In the data rows, 50 means zero.
Here are some points:
[57,57,29,44,19,39,65,56,66,43,74,40,51]
[55,52,61,51,52,52,78,46,61,32,31,41,34]
[57,63,43,50,77,55,34,46,44,62,40,18,44]
[62,63,43,39,20,56,56,54,67,43,60,33,35]
[57,67,42,37,31,63,72,52,55,41,40,41,34]
[50,60,29,46,48,47,33,48,43,73,68,35,60]
[52,74,35,34,54,46,61,46,45,59,66,18,52]
[40,36,56,59,42,50,51,50,45,47,51,78,61]
[53,54,60,34,52,44,82,42,63,47,49,40,38]
[53,69,32,31,64,60,65,43,45,48,47,41,46]
[44,43,57,63,54,47,31,57,39,48,52,68,56]
[47,60,30,51,68,34,50,51,54,46,48,69,51]
[48,33,69,58,47,43,41,45,55,60,44,57,59]
[45,40,74,48,55,41,81,43,62,47,48,40,45]
[42,40,55,63,39,44,38,60,41,52,53,61,64]
[45,40,52,58,38,52,28,64,38,53,60,59,62]
[43,36,63,60,51,42,39,51,48,51,61,68,57]
Then 12 other points, each followed by its number:
[51,62,43,55,77,40,50,42,63,54,34,30,42] 0
[45,49,38,49,46,49,42,54,42,55,45,91,56] 1
[47,32,84,57,40,45,52,57,64,39,61,42,44] 2
[48,53,50,59,58,38,33,46,48,71,52,29,59] 3
[49,43,85,47,53,38,52,45,40,58,38,58,58] 4
[47,59,32,47,33,65,33,68,35,53,48,57,55] 5
[50,48,30,53,39,68,31,65,33,51,57,49,59] 6
[52,27,76,56,44,55,50,52,63,41,47,50,44] 7
[46,39,66,55,63,34,40,48,53,59,55,60,53] 8
[50,51,52,57,69,37,36,41,51,65,42,50,52] 9
[44,44,71,57,55,39,57,43,64,47,43,66,41] 10
[55,66,33,43,60,54,75,38,41,45,34,47,50] 11
Which of these numbered points is nearest to each point below, ignoring the 3 directions in which the first points spread most? Its number follows each.
[49,39,78,54,57,46,63,47,62,35,36,58,40] > 10
[55,40,37,40,62,67,47,44,55,57,43,66,40] > 1
[42,44,62,57,46,48,29,51,47,61,45,68,59] > 10
[51,50,32,53,48,70,26,62,35,50,55,41,58] > 6
[42,56,57,61,58,44,61,41,48,44,27,69,51] > 11
[49,52,41,54,51,57,28,62,31,48,46,70,56] > 5
[48,44,34,55,39,61,30,67,36,50,56,54,63] > 6
